Each path is a new rotation, seen through one point. The rows after it are directions, each followed by how far the rotation turns it, in deg/step (0 if it stays put).
Each turn is a multiple of 5 degrees from 10 to 175, or 0.
Each row of a path follows its step; steps can be skipped.
Path 1:
step 2: [  2 -21   4  -4  -4  24   3  -2   4  18  17  14  -8  19   4  21  15  19
   2   2  -4  -4   0  -7  -6   2   6  -3   6 -10   6   2   0 -15  16  10
  -6  21  -8  10  15  -6  19   1   6   6  -3  -4 -11 -12   6   5   1  18
  -4   2]
step 8: [  7  -3   7  -7  12  17  11  10 -16  -1   4  15   0  -7   5  18   0  10
  15  18 -15  13   1  -9  12   7 -10 -11  -7   4  10  -3  -2   1  -3  23
  -8  -8   8  21  -4   8   8 -15  10  14  -8   0 -13  -4  -2 -14   6  13
 -19  -3]
step 13: [  4 -10   7 -14  18  16   0  21 -12  -3  22   3  -2   0  -4   0  20  20
   8   1  -3   1 -11  -3  -2  -2 -12  -7  -8  -3  21   9  16  -2  -3  20
   3   1  11  16  -7   4   7  -5   9   2  -8   6   0 -16   2  -7  25   1
  13   2]
step 17: [ 13   4  14 -19  18   9  13  11 -18  -3  22  10   1  -2   3   3  10  -9
  -2   3 -16  -1  -1   7  -7  15   0 -15  10  10  -3  -8  14  -2   3   8
   7   9   2  14 -21   5  15 -15  -5   9  -4   1   5 -13   6   6 -12  19
   8  -7]
step 19: [ 21 -11  11  -6  -1   2   1   8  -7   8  10   3   1  -8 -15  16  -4   4
   1  -8  -9  -9 -11 -22   4  -2   3 -19 -11  16   1   6   9  10   4  17
   3   6  -4   3  -3  -9  11 -10 -15  14   3  -3 -22  -6   5  14   7  34
   4  -2]
step 21: [ -1  19   9  -4   9   8  -3   7  -7   2  22  -2  -8  -1  -8  -8 -12  -3
   2  -2  10 -11  -8  -7  -5  -6  -3 -20   3   4  17 -10   5   2  15  18
  11  -4  -9   9  10  -4  31  -9  -6  10 -14  -5  -5 -26  15   0  -5  11
  -5  -2]
step 25: [  7  -7  -1   1  24  14   7  17  14  -1  12   3  -8   2   5   6 -16  22
   6   2  -7 -10  -9   6   0  17  13 -17 -11   4  21   1  10  -4   6  19
  -8 -12  -8  10  -2   4   7   7  -4   5 -10  -8 -14 -19   2  12 -15  -4
   4 -10]
step 26: [ -6   8   8   6  10  16   9   9  -8   4  25   0  12  -2   0  -4  -5   1
   6  -3   0   0  -7  -1   2  16  -2 -12  -8   0   8 -10   8  16   1   2
   1 -25 -12  10   0   4  21 -13  -4  16 -12 -10 -18   0  -8  16   4  31
   1  10]
Speeds:
[-4  3  1  0  0  4  1 -5 -5 -4 -4 -2 -2 -3  4  2 -2 -1 -1 -4  5  0  1  0
  1  1  4 -1  1 -4  8  0 -2 -1  0  1  3 -5 -1 -1 -1 -2 -1  2 -6  1  2 -3
 -5  0  1  2  1 -1 -2  4]
65
[ 0  0 -1  3 -2 -1 -2 -2  1  1 -1 -2 -3 -2 -3  1 -5  3  0  4  2  4  4 -1
 -1  5  0  2  1  1  0 -7 -3 -5  2  3  3  6  1 -1 -1 -1  6 -2  0 -6 -3 -3
 -2  0  4 -4  0 -1 -4  0]
115
[-4  0  0  1 -6 -4 -4  2  0  0  0 -2 -2 -1 -2 -1 -6  0 -2 -2 -3  2  1  0
 -2 -2 -3  1  3 -2  3  1  7  3 -3  0  2 -3 -1  7  1 -3  4 -1  6  2  5  0
  1  2  1  0  0  3 -1  4]
145
[-1 -2 -2 -2  0  4  1  5 -6 -5  2 -2  0 -5  1 -8  0 -1  0  6  0  5 -3  0
 -1 -1 -4  0 -4 -1 -1 -2  0 -1 -1 -4  0  3 -2  1 -5  2  2  1 -2  3  0 -1
  3  1 -2 -1  4  0 -2  3]
80
Path 2:
step 2: [ 11  -2  -8   5  12  -9   5  -3  -3 -10   4   1   2  -4  -2   4  -8 -13
  -1 -14  -1   0   8  -4  -5   4   0  -2 -19   7   8   9  -8  -7  20  -3
  11  17 -12 -10  -3  14  -6  14 -21 -10   7 -16 -22   1   3   3   6   4
   7  19]
step 7: [  2  -5  13   1 -17  -2  -3  -6  -3  -8  -1  -5  10  15   4  19  -9  -7
  -1   0  10   6   0 -12  -1   4   4  12  -4 -10   4   2  -9   3  17  14
  -1  -3   3   3   5   5 -13 -19 -16 -25 -18  -5 -16  -2   0   7  -2  -6
  -1  20]
step 9: [  1   3  10  -3  10  -7  -1  -3   7 -11   7  -7  14  13 -14 -15  -5  -2
 -11   7  -3  -1  11   0  -8  22 -16   8 -17 -13  -7   8  -3  -7   5   1
  16  -8   3 -11 -10   1   8 -10  -1 -14  -3   9  -7   9 -11  -4 -23 -17
  -3   4]
step 13: [ -1 -13   5   3   9  -4   0 -16  10  -5 -15  -2  10  22  -7 -24  -9  -7
   8   6 -13   0  -5  -3  -3  20  -3   6  -7 -12  -7  -1  -7  10   2  13
  -3   4  -7  -7  -3  10   3 -13   8 -20   4   4 -24   5   0 -10  -3  -4
  -6   4]
step 15: [ -4  -5  19  -5  -5 -13  -1   5 -10 -22  -1   7  18  21  12   6   2 -18
  -4  -8  -6   5   8   0  -5   6  12  -1   8  -4   4   8   5  -9   1   0
   5   1   2  -1  14  -6  -2 -10 -16 -14  17   7 -12  -2   4 -11 -10 -12
   9  10]
step 19: [  1  -1  21  10   1 -12   3  -5  10 -14  11  16   2  13   1  -3  -4 -13
   2  -6 -16 -12   8 -12  -4  10  14 -12  -7  -8  -2   8   8  -6   0  15
   0  -2   3   2   4  -7   8  -3  -5  -7   9  -1  -2  -5  17   1   6 -22
  -2  26]
step 24: [  6 -15  25   8   3  -6  11   5  17   8  13  -6   0   7  -3 -10   9   1
 -14 -14  17   7  18  -9  -9  10  -6  -4  -9  -6   8   6  10   5   9  -4
  -1   5  10 -12   4   1 -11  10   3  -3 -11  -3 -16   1   9  -7 -15  -4
  -3  11]
step 33: [ -5 -18   9   1  10   6 -11  -2   4  13   1  -1  12   3  -3   7  -9  -8
  -8   1  -9  -2   4  -7   3 -10 -16  -2 -14  -4  11  -5 -13 -17  24  19
  21   7   7  10   4   5  -9  16  -8  -4   1 -11 -12  -4   2 -14   1  12
   3  -3]
Speeds:
[ 4  0  1 -6  1  2  1 -1  6  0  1 -3  5 -3  1  0  2  5 -1 -1  0 -5 -3  2
  2  0  4  0  4 -2 -2 -2  2  1  3  1 -3  3  4  3 -2 -4  2 -5  0 -5  0  3
 -3  2 -1  2 -5 -3  1  3]
175
[ 1  1  0  1  2  2 -1  0  1  2 -1  1 -1  2  1  2  0  0  5 -2 -2  3 -4  1
  0  4  1  0  0  2 -5 -3  0  3 -2  1 -4 -5  2 -2  1  0  2  1 -2  0  1  7
 -8 -4  2  1  8 -2  2 -5]
45
[ 8 -1  0  5 -1  0  1  0  0  0  2  1 -4  1 -3 -3  5 -1  1 -2 -5  2  1  0
 -1  0  2  1 -2 -4 -2 -2  0  2  1  8 -1  1  1  2 -2  0  1  0 -2  0 -2 -9
 -2  1  0 -1 -3 -1 -1 -5]
70
[-3 -2 -2 -1 -5  2  0  0 -5  9  1 -4  1 -1 -4  0 -1  4  2  3  2 -1  4  1
  0  0  0  3 -1  1  1 -3  1  0  2  6 -1 -3  3 -2  2 -4 -3  5 -4  4 -1  2
 -1  1 -1 -2 -2 -4 -3  0]
170
[ 1  0  0  0  0 -1  2  2 -1  1  3 -3  3 -1  0 -1  8  0  4  3 -1  1 -6 -2
 -5  4  1 -6  1 -3  4 -2  0 -1  3  0  2 -2  1 -1  0 -2 -3  1  6  3  1  0
  2 -4  4 -1  1  5  1  4]
10
[ 0 -3 -3  4  2  1  0 -1  2  2  0 -5  0  2  0 -5 -3 -1  2 -3  2  0  2  7
 -3 -1  0  2 -4  3 -3 -4 -2  2  0 -3  3  1  0 -4 -5  4 -3  1  5  2  4  1
 -1  1  0  6 -4  0  2  2]
95
[-5  1 -2 -1 -1  1 -6  3  4 -2 -1 -1 -2 -1  0  6  0 -3  2 -7  0 -1  1  4
  0  2  0  1  4 -3  4 -3 -7 -1 -1  5 -2  0  2  1  1  2 -1  0 -1  0  0 -1
  4 -4  3  0 -2 -4  2  0]
95
Path 3:
step 6: [ -2 -10   4 -22 -11  13   8 -15   2   9   3  -8  -2  -5   4   6  -6  -6
   7   6  -7   7  -6  10  11 -12   4  12 -13  11   0 -13 -11 -14  -3   4
  -1 -17  14  14  -5   8  26 -11   5   7   6   7   2 -16  -1   4  10  -2
 -12   0]
step 8: [ 10   4  -4   9  -2  -3  -5  -5  14  -8   3  10  -6 -18  16  20  11  -3
   0   3  10   7  14   1   8  13  -6  -6  -4   9  13 -21   6 -14   3   5
 -19  -6  15  -6   7   2  18   4  -7 -12  -9   6  14  -6  -3  -6   3   9
   3 -16]
step 18: [ 13  -9  -2   3 -19  10  17   2   3  16   1  17   3  -6   5   3   6  -7
  10  -1  -1   0 -20   5   3   6   8   6  -2  -9  -3  -5 -12  -6  -3 -14
   1  -8  17  -9   3  -9  -3 -13 -19  10   1 -11   8 -19   5  -2 -15  10
 -12 -17]
step 19: [ 11   1  -2  -4 -12 -17  -7  -9   7 -12  -5 -11 -17 -10  -9  12  -3  -8
   1   7   4  11 -15  18   4   8  -7   7  -5  -5   4   2  -5 -22   9   9
 -20 -16  19   2   8   6   2 -10  -1  -4  -4   4   7  -1 -20   3   9   7
   9  -5]
step 27: [ -6  10   8  13   0   8   6  -6   5   8  -5   3   3 -13  -7   0   5  -4
  -2   1  -8   0 -13   2  10   3   6   9  -6   2   3  -4 -31 -11 -19 -13
  -6 -31   8  -1  -7   1  10 -17  -3  14  -6 -14   0  -6   3  19   1  -2
  -7  -2]
step 29: [ 10  12  -1   1 -15   7   5   7  12  14   2  15   4 -14   0 -11   2  10
  12  -4  18  -9  -7   4   0  15  10  -2 -18   8  12  -2  10 -12   9  -6
 -13  -5  11  -6  -2  -9  16   2 -15   2  -4  -2   3   7   3  -1  -9   8
  12 -26]
step 30: [  0  17  -5   6 -14 -15  -6   2  16  -3 -12   0   4  -8  12  18   8 -12
   9  10  -7  -4 -16   7   9   5  -9 -11   3   1   8  -2 -15   3   0   0
 -18  -5  11  -4   5  10  -8  -5  -3 -12 -16 -18  17 -12  -2   9  -4  13
   3   6]
step 32: [ 21  13   3  -5 -14  -3 -17  -3   5  12  -8   2  -1  -1  14 -12 -15 -13
  -2  -6   9   1 -20  14   2  -2   3  13  -1   8   2  10 -11 -10   9  -1
  -2   1   6  -7   3 -13  13 -33  -3  -6   4   9 -10   0   2  11  -4  10
  -3   1]
Speeds:
[ 3  2  3  4 -2 -4  0  1 -2  0 -4  4 -4  3  2 -1 -2  2  5  1 -4 -2  4  3
 -6 -4 -2  2  0  1  0  0  4  4 -3  1 -1  2  0  0  3  1  6  1  0  3 -1 -1
 -1 -3  4  2  2 -2  2 -5]
90
[ 2  1 -3  3  1  3  1  3  2  8  4  4  6 -2 -3 -1  3  1  5 -3  1  2  2 -1
  2  2  3  2 -2 -6 -3  5 -1 -1 -3  0  2 -3 -2  1  1  1  3  3  1  3  4 -3
 -3 -2  2  0  0 -4  3  0]
160
[ 3 -3  0  5 -1  5 -2 -3  0  1  0 -2 -4  2  0 -3  5  0 -2 -3  0  2 -2  1
  0  1  3 -1  6 -1  5 -1  6 -2 -1 -2  2 -2  3 -3  2 -5  3 -2 -2 -3 -3 -3
 -5  4  2 -4 -2  1  1 -3]
135
[ 3 -4  0  2  5 -3  1 -2 -3 -4  2 10  3  2 -1  1 -1 -1 -5 -1  1  2  0  3
 -1  4  2  1 -3  0  1  1 -5 -2 -1  1  2  2  2 -2  1 -5  3  3 -2 -1  0  0
  2  0 -2  0  0  0 -6 -4]
70
[ 3  0  2  4 -3  3 -3  5 -1  1  2 -3  3 -4  1  0 -3  1 -6  0  0  2 -4  3
 -2  0 -2  3 -1  1  2  0 -4  7  1  0  2 -1 -5 -4  2  2 -3 -2 -7  4  1 -4
  2  4  0  0  1 -1  0  0]
160
